Rotation paths and how fast each direction turns (degrees a step):
Each turn is a multiple of 5 degrees from 10 to 175, or 0.
Each row of a path follows its step; steps can be skipped.
Path 1:
step 0: [-0.66 -0.12 -2.31  0.70  2.90  1.51 -0.33 -0.61  1.71  0.24  2.51  0.32
 -0.71 -1.81 -2.36  0.61  1.89 -0.98 -0.22  0.27  0.44 -1.24 -2.87  0.62
 -0.21  1.34  0.30  0.04  1.71 -0.46  1.28  3.07 -0.06  0.78  1.19  0.04
 -1.51 -1.51  1.02  2.11  1.98  1.31 -0.35 -0.80 -2.10  0.41  1.19 -0.83]
step 2: [-0.02 -1.55 -1.01 -0.76  0.72 -1.00  1.88 -1.19  0.31  1.54 -0.52  1.53
  1.77  3.49  0.64 -0.23 -1.12  0.10  1.70  0.65 -2.22 -0.57 -1.71 -0.23
  3.08  1.12 -0.73  0.42  2.44 -0.05 -1.11 -0.75 -2.55  1.61  1.95  0.97
  1.22  1.59 -2.11 -1.31 -0.03 -1.06  0.18 -0.50 -1.45 -0.84  0.47 -1.11]
step 3: [-2.59 -3.37 -1.51  1.64  0.10  0.68 -0.26  0.78 -0.15  1.05  0.24  2.66
  0.03 -2.84 -2.23  0.63  0.05 -1.29 -0.42  0.38  0.31  0.81  1.01  1.28
 -1.81  1.10  0.68 -0.99 -0.78  0.55  1.91  1.14  0.07 -0.49  1.43  2.29
  0.64  0.80 -0.54  0.46  1.03 -1.26 -1.89 -0.42 -3.61 -0.45  1.04  0.99]
step 4: [ 2.35 -2.82 -0.94  0.25  1.65 -0.87 -2.19 -1.88  0.38 -0.48  0.21 -2.58
  0.30 -0.85  2.00  0.58 -0.80  0.25 -0.14  1.25  1.37  0.25  0.62  1.36
  0.42  1.39 -2.28 -1.27  2.00  3.67  0.50  0.95  2.03 -0.77  0.21 -1.88
 -0.65 -0.43  0.02 -0.19  1.86 -1.94 -0.65  0.94  0.95  1.25  0.18 -1.22]
step 5: [ 0.30  1.47 -0.60  0.99  1.45 -0.76  1.02 -1.14  0.07  0.17 -0.87 -1.73
  0.66  1.23  0.16 -1.66  0.16  0.78 -2.06  0.71 -2.37 -3.91 -0.67  2.17
 -0.69  1.75  0.01  0.44  0.83 -2.12  0.07  0.93 -0.74  2.89  1.21  0.68
 -1.64  1.04 -3.32 -0.93  2.01  0.99 -0.13 -0.67 -1.26  0.38  0.64 -0.73]
step 6: [-1.06 -0.89  0.14  0.69  0.61  3.98  0.30 -0.67  1.17  1.52 -0.99  0.70
 -0.45 -0.88 -1.54  0.84 -0.17 -3.95 -0.30  2.08  1.13  0.16  0.99 -1.96
  0.84  0.72 -0.96  0.63  0.38 -0.57  0.42  0.93  0.17  1.02  1.22 -0.39
  2.00  1.62 -2.84  3.38 -0.42 -0.41  0.29  0.39 -0.51 -0.32  1.76  0.43]
step 8: [-0.58  0.70 -0.88 -0.91 -0.46 -0.90 -3.06 -0.36  1.14 -0.56  0.75  0.39
  1.23 -0.74 -0.59  0.03  1.23  0.24  0.49  0.76 -2.26 -0.43 -1.64  1.36
 -0.29  2.67  0.18  0.14  1.08  0.04  1.60  1.00 -1.30 -0.32  0.35 -0.44
 -2.28  2.69 -2.30 -2.23 -0.59 -1.20  0.02  1.59 -4.24  2.05  0.41 -0.66]
step 9: [-0.32 -2.80  1.00  1.25  0.68  1.39  0.01  0.00 -0.10  0.81 -2.65 -0.53
 -1.76  0.11  2.05 -0.58  0.68 -2.33  0.44 -1.27  1.90 -1.99  0.67  0.27
 -0.84  1.93 -1.29  1.40  1.19  0.86 -0.41  1.04  2.48  1.04 -1.38 -0.83
  0.32 -1.23 -1.43  1.66  0.56 -0.06 -1.16 -0.44 -3.16  1.69  0.81  2.47]
step 10: [ 0.31 -1.12 -0.71 -1.13  1.76  0.13  0.39  0.87 -1.48  0.39 -0.91 -0.60
 -1.37  1.40 -0.42 -1.26 -0.95  1.34 -0.45  2.64  0.27 -1.28  1.55  1.16
  3.14 -0.10 -0.68  0.87 -0.11  0.09 -0.89  2.50  0.74 -1.06  1.46  0.83
  1.86  1.77 -1.84 -1.72  3.11 -0.83  2.67  0.28  2.22  2.04 -0.23 -0.42]
step 11: [-2.46  0.74 -1.68  1.53  0.83 -0.04  0.03 -0.89  1.58  0.58  1.47 -0.48
 -1.54 -0.21 -1.56  2.44  1.32 -0.40  1.44  2.24 -0.59 -0.09 -0.71 -0.72
 -0.40 -0.53  1.47 -0.44  1.40 -2.39 -0.75 -0.34  0.59  0.40  0.54  1.25
 -2.79  2.40 -2.17  1.75  0.83 -1.82 -0.29 -1.50 -1.91  1.58 -0.93 -2.01]
step 12: [-0.62 -3.72  2.66 -0.25 -0.06  2.70 -0.25 -1.07 -0.65  0.92  0.43 -2.46
 -0.11 -1.46 -0.66  0.77  2.06 -1.62 -1.90 -1.02  0.94 -0.23 -2.42  1.02
 -0.20 -1.61 -0.75  1.03  2.38  2.13  0.22  1.24  0.12 -0.79 -1.29 -0.16
  0.93  0.74 -0.41  0.19 -1.11  1.34 -0.64  1.36 -1.41  1.84  0.43 -1.55]
step 13: [ 0.86 -1.85 -0.51 -2.47 -0.24  0.30  0.93 -0.70 -0.48 -0.77 -1.46  0.97
 -0.07  2.11 -0.83  0.64 -1.03  1.06  3.10 -0.31 -1.52 -3.59  0.22  0.54
  1.78  2.68  1.70  2.47  0.85  1.60 -0.38  3.11 -0.59 -0.54  0.37 -0.96
 -1.73 -0.28 -0.69 -1.48  0.80 -0.42  0.72  0.49 -0.07 -0.12  1.06 -1.26]
[ 0.28 -0.22  0.49 -0.45  0.26 -0.47 -0.09  0.02 -0.45 -0.37 -0.70 -0.24
  0.03  0.48 -0.25 -0.13 -0.31 -0.59  0.47  0.42  0.24 -0.29  0.01 -0.45
  0.13  0.56  0.18  0.29 -0.22 -1.02 -0.51 -0.05  0.11  0.06  0.53 -0.04
  0.92  0.20 -0.39  0.20  0.23  0.55 -0.12 -0.08  0.03 -0.76 -0.65  0.48] => 90
[-0.03  0.09 -0.54  0.29 -0.34 -0.16  0.10  1.25 -0.83 -0.44  0.04  0.10
  0.05 -0.54 -0.30  0.26  0.00 -0.41  0.07  0.48  0.23 -0.39  0.42  0.02
 -0.23  0.08  0.09 -0.20  0.82 -0.74  0.22 -0.03 -0.53 -0.35  0.08 -0.70
 -0.48 -0.07 -0.18  0.48 -0.72 -0.26 -0.29 -0.28 -0.06  0.11  0.52  0.14] => 135
[-0.87  0.09  0.07  0.37 -0.16 -0.74  0.57 -0.55 -0.79  0.12 -0.14 -0.18
  0.36  0.23  0.43  0.09 -0.41 -0.45 -0.19 -0.74  0.39  0.08 -0.28  0.11
  0.04  0.16 -0.86 -0.16  0.65  0.09  0.14  0.71 -0.37 -0.20 -0.09 -0.38
  0.34  0.08  0.22 -0.22 -0.05 -0.08  0.50 -0.06  0.73  0.35 -0.66 -0.10] => 135
[ 0.02 -0.60  0.04  0.32 -0.06  0.71 -0.28  0.25  0.45 -0.20 -0.65 -0.14
  0.01  0.14 -0.33  0.15  0.13  0.11  0.02 -0.18  0.56 -0.21  0.63  0.13
  0.53 -0.10  0.53 -0.20  0.41  0.17  0.85  0.84  0.73 -0.23  0.40 -0.12
  0.15  0.08  1.11 -0.28 -0.10  0.22  0.18 -0.08  0.67 -0.43  0.05  0.41] => 120
Path 2:
step 1: [ 0.80 -0.56 -0.06 -0.54 -0.25 -2.09 -2.26 -1.31  2.76 -0.43  0.08 -1.10
  1.42  0.16  1.66  0.38 -0.64 -4.49  0.10  0.17 -0.14 -1.95 -0.76  0.81
 -0.89 -0.04  1.81 -0.30  2.81 -0.23  0.45 -0.05 -0.55 -2.58 -1.13 -0.28
 -1.22  0.23 -1.10 -0.28  0.64 -0.09  0.03 -1.18  1.33 -1.44 -2.22  0.33]
step 2: [-1.18 -2.62  0.65 -0.02  0.34 -0.12  1.60 -0.44 -0.60  1.05  2.84 -0.49
  0.50 -2.54 -0.65 -0.83 -1.01  0.00  2.76 -0.40  1.17  2.70 -0.03 -0.27
 -0.76 -0.05  1.05 -0.62 -1.88  0.31 -1.28 -1.82 -2.81 -0.39  0.21 -0.58
  0.05 -0.01  0.58  1.42  0.54 -0.49 -2.04  2.14  0.08  2.67  0.99 -0.30]
step 3: [ 1.15  0.39  1.63 -1.27  1.67  1.79  1.04  2.97  1.91  0.56 -1.31  1.19
 -2.07 -0.50  0.01  2.59  0.15  1.45 -0.63  0.73  0.18 -2.19  0.94  1.19
  1.26 -1.03  0.86  0.42 -2.44  0.36  0.32 -0.16  1.89 -0.82 -2.32  0.95
 -1.22 -1.25 -0.28  0.97  0.34 -0.02 -0.33 -1.51  1.09  0.75 -2.71  0.17]
step 4: [-1.06 -1.97 -1.20 -0.59  0.66 -1.02 -1.56 -1.11 -0.82 -2.67  0.48  0.87
 -0.08  0.64 -1.60 -3.77  0.06  0.24  0.89  0.61 -0.49 -0.52  0.47  0.41
 -0.19  3.02 -1.60  0.75  0.01  1.34  1.48 -1.01 -1.78  0.36  0.77  1.06
  0.46  0.47  2.07  0.83  0.24  0.83  1.69 -1.31 -0.04 -1.77 -3.04  0.30]
step 5: [ 2.12 -0.47 -1.38 -1.17 -2.15 -1.71  2.09  2.36 -2.07 -1.01 -0.14 -1.42
 -1.33 -0.99  0.73  1.29  1.67 -0.38 -2.07  2.76 -0.39  0.17  0.97  1.30
  1.39 -1.22 -0.69 -0.04 -0.35 -1.56 -0.06  0.92 -0.76  0.87  1.25 -1.16
  0.85  0.83  1.03  0.52  1.25 -0.24  0.42  3.29  0.00  1.32  1.68  0.27]
step 6: [-0.50 -0.53  0.72  1.32  0.37 -0.79 -1.16 -1.41  0.81 -1.55 -0.37  2.57
  0.30  0.30  0.38  0.96 -0.14 -2.20 -0.66 -1.66  0.77 -0.90 -2.63  0.77
 -0.71 -1.70 -0.10  0.08 -0.23  0.33 -1.80  1.19  4.05  1.28 -0.93  0.35
  0.63  1.20 -0.17  2.18  1.84 -0.61 -0.62 -0.23  1.89 -3.02 -0.49 -0.55]
step 7: [-3.29  0.26 -0.97 -0.50  1.06  1.37  1.11  0.83 -2.16  1.13  0.54 -0.23
  0.02 -0.99  1.97 -2.50 -0.47 -0.91  1.72  0.57 -0.40  2.73 -0.43  0.74
 -0.22  0.53  2.54 -0.59  0.97 -1.51  1.21  0.37 -1.25 -0.93  1.54 -2.48
 -0.09  0.27 -0.22  0.80  0.17 -3.01  0.99 -1.63 -1.06 -0.55  0.05  1.54]
step 9: [-0.60 -0.86  2.31 -0.77 -0.02  1.30 -1.32  0.55 -1.16  0.26  1.33  0.78
  2.01 -1.35 -1.76 -2.12  0.01 -1.37  0.39  0.95 -0.02 -3.30 -1.95 -0.69
 -2.04  0.95 -0.14 -1.85 -0.91 -0.71  0.07  0.31 -1.03 -0.37  1.81  1.48
 -0.79  1.65 -0.73 -0.96  1.22  1.97 -2.20 -1.22  0.68  0.49 -2.63 -0.27]
step 11: [-0.42 -0.25 -0.53 -0.15  0.81 -0.62  1.30 -1.87  1.11 -0.48 -2.11  0.53
  1.50 -0.42 -2.49 -0.82  0.69  2.01  0.76  1.09  0.06  0.28 -0.63  0.99
  1.36  0.11 -0.59  0.39 -3.10  0.30 -1.71 -0.13  2.86  2.74 -2.02 -1.27
 -1.60  0.76  1.24  1.76 -0.21  1.96 -0.40  1.82  1.14 -0.34 -1.41  1.84]
step 12: [-0.38  0.27 -1.76 -0.79  0.34  0.60 -1.04  1.69 -2.42  0.88 -0.17  1.52
  1.09  0.68  1.97 -2.52  0.34 -2.33 -1.44  0.41 -2.41 -1.95  0.89  2.10
  1.33 -0.61  0.33 -1.05  0.09  0.73  1.17  1.63  0.02 -1.44 -1.32  1.92
  0.45  0.95  1.26 -0.10  0.57 -2.39  2.58  0.51 -0.79  0.35 -1.30 -0.61]
step 13: [ 2.68 -0.99 -0.12 -0.08 -1.43 -0.98 -0.43 -0.06 -0.09 -1.65 -0.05 -0.28
 -0.04 -0.96  0.27  0.64 -2.20 -1.67  0.89 -0.11 -1.00  2.88 -1.38  1.56
 -0.45 -0.70 -1.89  0.32  3.06 -0.07 -0.40 -1.18 -1.66  1.73 -0.46 -1.91
  0.25 -2.83  1.99  1.80  1.48  0.40 -0.55 -0.02  1.82 -1.04  1.70  0.58]
step 14: [-1.64 -1.54  0.58 -0.84  0.25  1.43 -0.15  0.90 -0.58  0.15  0.63  1.99
 -0.09 -1.77  1.47  1.04  0.11 -0.41 -0.10 -1.50  2.55  0.19 -1.87  1.11
  1.99  0.19  0.73 -2.83 -3.10 -2.80 -0.02  0.72  1.27 -0.94  1.12 -0.72
 -0.82 -0.16 -2.31 -1.47  1.68  1.30 -1.17  1.71 -0.10 -0.98 -0.33 -0.39]
[-0.12  0.39 -0.15 -0.83 -0.29 -0.37  0.16  0.65 -0.05 -0.12 -0.19 -0.36
 -0.37  0.57 -0.58  0.09  0.01  0.12 -0.12  0.06  0.09  0.39  0.73 -0.22
 -0.21  0.49 -0.01 -0.03 -0.71  0.36  0.71 -0.41  0.07  0.72  0.21  0.80
  0.25  0.68 -0.33  0.06  0.23  0.64 -0.66 -0.35  0.11 -0.21 -0.31 -0.35] => 60
[-0.28 -0.16  0.51 -0.50 -0.30  0.38 -0.29 -0.01  0.15  0.17 -0.52 -0.15
  0.45 -0.49  0.27  0.56  0.98  0.28  0.52 -0.42  0.03 -0.69 -0.18 -0.18
  0.78  0.06 -0.25  0.15  0.22 -0.03 -0.15 -0.36  1.01 -0.11 -0.16  0.15
 -0.52  0.34  0.09 -0.29  0.43  0.58  0.09 -0.13  0.57 -0.74 -0.09 -0.12] => 135
[ 0.05 -0.44  0.03 -0.46 -0.25  0.69  0.33  0.45 -0.21 -0.69 -0.09  0.23
  0.07  0.34 -0.72  0.00 -0.84  0.29 -0.71 -0.17 -0.55 -0.10 -0.38 -0.61
  0.13 -0.21  0.13 -0.47  0.19  0.61 -0.65  0.06  0.57 -0.91 -0.24  0.19
 -0.09  0.49 -0.57  0.05 -0.04 -0.24 -0.17  0.36 -0.09 -0.10 -0.01  0.46] => 125
[-0.66 -0.95 -0.08  0.10 -0.09  0.50  0.01  0.28 -0.01 -0.60  0.01 -1.32
  0.20  0.03  0.31  0.41 -0.34 -0.32  0.54  0.12 -0.69  0.42  0.34 -0.22
 -0.51  0.26 -0.10  0.33  0.29  0.08  0.12 -0.19  0.00  0.06  0.00 -0.26
 -0.04  0.12  0.41  0.25  0.30  0.34  0.73 -0.03 -0.80  0.21  0.39 -0.34] => 130
[-0.61  1.00 -0.87  0.39 -0.09  0.02  0.08 -0.06 -0.31 -0.05 -0.10 -0.19
 -0.08 -0.21 -0.29 -0.01 -0.58  0.25  0.65  0.17 -0.28 -0.34 -0.58 -0.84
 -0.05  0.45 -0.09  0.28 -0.31 -0.06 -0.71  0.05 -0.42 -0.24 -0.12  0.02
  0.38 -0.52  0.68  0.11  0.78  0.26 -0.47  0.21  0.53 -0.33 -0.10 -0.12] => 160
[ 0.14 -0.56 -0.79  0.18 -0.45 -0.16  0.13 -0.12  0.06  0.12  0.15  0.16
  0.53  0.11 -0.43  0.08  0.86  0.24 -1.04  0.56 -0.11 -0.21  0.20 -0.75
 -0.33  0.52 -0.53  0.63 -0.46 -0.36 -0.35  0.26  0.46  0.49 -0.02 -0.19
  0.29  0.08  0.12  0.06 -0.04 -0.51  0.79 -0.29  0.35  0.19 -0.19  0.20] => 60
[-0.25 -0.08  0.10 -0.38 -0.19 -0.06 -0.17 -0.47 -0.31 -0.58  0.00  0.72
  0.27  0.95  0.63 -0.09 -0.14 -0.20  0.40 -0.31  0.54 -0.22 -0.34  0.01
 -0.92  0.57 -0.03  0.48 -0.07 -0.30  0.15  0.08  0.43  0.05 -0.50 -0.27
 -0.07 -0.20 -0.29  0.02 -0.11  0.92 -0.11  0.53 -0.11  0.50 -0.61  0.67] => 145
